Turns, then the turns between two rows, first turn first; the first pair answered
funab (before -> after):
[  0  11  -3  18  19   5   4  11  -9 -10   2 -12]  ->  [  9   9   1  17  14   4  -7  -7 -15  -8 -13  -7]
[ -7   1   1  -8  -5  -5  -6   1   2   5 -12  -7]  ->  [-11   3  -1 -10  -5  -5  -2   5   4   5  -7  -8]
[-21  -1 -12  21  11   1   0  13  19 -11  -7  -4]  ->  [ -8  -5 -10  26  19   9  -6   7  12  -2 -11 -11]
para (before -> after):
[-24  -5  -4  21  22   4   2  23  24  -5  20  -1]  ->  [  6 -16   8 -20  -7   0  20  11 -16  17  38  -8]
[  1  -1   1   4  12  15   6   7  -4   0   6 -14]  ->  [  8  -5   4  -1   8  13   4  -1 -12   5   1 -13]
[-9  6  3 -6 -9 -3  9 19 -4 15 17 22]  ->  [  5   4   7  -9 -15  -2  -9  -1 -13  23   0  27]
[-2  9 -6 13  9  9 -6  8  0 14  9 14]  ->  [ 2  6 -5  4  4  8  1  7 -7 18 16 13]
vofig (before -> after):
[-25   2  11   7 -18 -19  -7  10  12  -3  10  40]  ->  [-14   2  13  22  -3  -1  -8  25  -1  19  16  36]
[ 3  9 -3 13 13 13  0 13  7  6 -1 -8]  ->  [  7   6  -3  11  11   8  -9  -3  10  -1 -17 -10]
[  7  -1   4 -19 -26  -7   1 -15 -14   0   4 -14]  ->  [  1   1   4 -20 -26  -5   9  -3 -15   3  16 -13]
[-23  13 -13  15  10  -7  -2   2  14 -23 -11  -8]  ->  [-27  12 -14  18  13  -1   5  15   9 -17  -1  -5]
nog (before -> after):
[ -8   4   5   7  -8 -23  12  24  22 -17  32   8]  ->  [ -5   3   5   4  -9 -28   7   9  29 -31  20   1]
[ -9  11  16 -12 -13  -2  10  10   3  -1   8 -12]  ->  [-11  12  14 -12 -13  -3  12  11   5  -3   7 -10]
[-15   8 -11  -5   1   1   9 -11   9 -15  -1  -7]  ->  [ -9   5 -10  -7   3   5  12 -12   4 -12  -1 -17]
Pairs:
Between the rows of a pair lie 2 to 4 turns.
[  3  12   4   7  12   3   1  36  -7   0   6 -19]  ->  [  0   8   0  -3  -3 -18  -8   4   9 -28 -18 -19]
vofig vofig funab
[-13  -3  -5  12  25  14  14  25  18  -2  14 -32]  ->  [ 14 -14   7 -36 -20 -11  11 -23 -10   3   4 -22]
para funab vofig
[ -1  -3  -5   1  14   8  10  13   7  -8  12 -30]  ->  [ 20 -10   3 -19  -5   0   2 -16 -13   3   0 -21]
nog para vofig
[ -1   2   5  -5  -3   7   9  -3  -8   2   9 -23]  ->  [  2   3   4  12   5  12 -14  -9  -4   8  -7 -10]
nog funab para
[ 15   3   5  -6 -13  -2 -17 -19  -5  -2 -11   6]  ->  [ 20   3   8  -7  -8   6 -11  -9 -16  13   1   5]
nog nog
[ -1  -2   4 -15  -6   1  28  13  -9   5  22 -15]  ->  [ 22  -9   7 -11  -3   6   7 -16 -18   7  -6 -24]
funab vofig
[-14  -2  -9   2  -6 -32   2 -19  17   1 -18  10]  ->  [ 14 -11  -4  -5   1 -17  11 -26  -7  14 -16 -24]
nog nog
[-17  -1  -5   3 -10 -13   2   3  17 -23   0  21]  ->  [ 16  -8   6  16  10  17  -8   5 -19  19   0  10]
vofig funab para para
[  3  -2   6  -8 -15 -13 -15 -13  11   4 -13  10]  ->  [-12   5   4  -1 -12 -11  -5  12  17   8   5  20]
vofig vofig nog
[  3   6 -10  11  15  22 -19   7  20 -17  -7 -10]  ->  [  2   7 -10   4   4  10 -23  -4  23 -24 -17   0]
funab funab
[  8   4   1  -6 -33 -21   1  -7   5  -7  12  19]  ->  [ -2   6  -8  15 -14 -17  -6  -4  29 -26  -2   5]
para nog para
[-10   1 -18  35  23   9  -4  -2  12 -17  -9 -22]  ->  [-21   2 -15   0 -18 -23   6 -18  15 -34  -2   3]
funab nog funab vofig
[-18  12   8   9   6 -16  -8  -2  22 -17 -10   6]  ->  [-14   7   9  -5   5 -13  16   2  14 -20   6 -22]
nog para
[  0   2  -3  19  24  13   4  15   4   3   1 -18]  ->  [ 19  -7   6 -16  -9  -2   6 -15 -20   7  -1 -13]
para funab vofig nog
[ 18  -6   7 -22 -21 -10   0 -23 -11  -2  -7  -7]  ->  [-21   6  -5   2 -11 -16   2   5  27 -24  -2   7]
para vofig
[-22  13  -6  21   3  -5 -33   0   5   5 -14  29]  ->  [-36  10 -13  -1  -4 -15   5   8  23 -27   7  -2]
nog funab nog vofig
[ -9   2 -10 -15  -7 -17   7  -9  20 -32  -1 -10]  ->  [  7   4  -1  13  25  18   9  24  -6  11  17 -15]
vofig vofig
[-18   2 -28   6  -4 -16   3   4   2  -6  24  -8]  ->  [-12   2 -29  23  10  -7  -8   3   3   0  13 -14]
para para para funab
[ 18  -8   5  -7   9  12  23   5 -15   9  16 -31]  ->  [ 27  -7   6   9  16  19  -3  -3 -20  21  -4 -17]
nog vofig
[ 6  2 -3  3 15 20  1 11  4 16  2 -2]  ->  [ 14  -1  -1   1  10  18  -8  -4   2  15 -10  -4]
vofig nog
[-18   1 -10  15  16   6   1  18  18  -7   7   2]  ->  [ -4  -4  -5 -17  -4   0  23   8  -3  -4  24  -9]
nog para
[-14  -5   4  17  44  31   5   2   9   6  16 -23]  ->  [  0 -11   6  15  44  31  -7 -16   0   8   0 -27]
vofig nog
[ -2  10  12 -21 -15 -28  -1  -8   6   6  -7  12]  ->  [ -2  12  14 -19 -13 -20   1   6  -1  20   3  18]
para vofig para
[ 2 12  9 39 25 19 -9 40  0 28 15 -1]  ->  [-27  14  -3  10  -7 -27  -6   5  44 -37  -5  -2]
vofig vofig funab
[ 11  -7   3  -7  12  11  18   2  -6   6  16 -37]  ->  [ 23  -8   9   0   9  17  -1  -5 -22  27   4 -17]
nog funab
[-14  15  -6 -10   6  -5   9   3   9  -9   5  13]  ->  [-10  14  -7  -9  12  -3  12  -3  11 -16   0  -2]
nog vofig nog nog
[ 14 -13   4  20   9  12  -7 -17   5  17 -15  -5]  ->  [-17  -4  -2  23  10   5  12  13  24   7   8   8]
funab para vofig
[-10   5   1   4  -4 -12 -10  -5  14  -5  -8  16]  ->  [ 11  -4   3  -3   2  -2  -4 -19   2  -5 -16 -11]
nog nog
[  3  -8   4  13  16   4 -23 -20   6   2 -24  12]  ->  [-28   0   2  -1   1  -9   6  11  18  -8  14  25]
vofig vofig
[  3  -4   3   8  11  18   7   0  -6  -3  10 -32]  ->  [ -5  -2  -1  20  15  12  -7  -7   8 -16  -7 -25]
funab para
[  6   1  -1   7  17   8  14  15 -11  23   9   3]  ->  [-10   1  -7 -10  -4 -21  14  -8  16 -18  -5   5]
vofig vofig funab
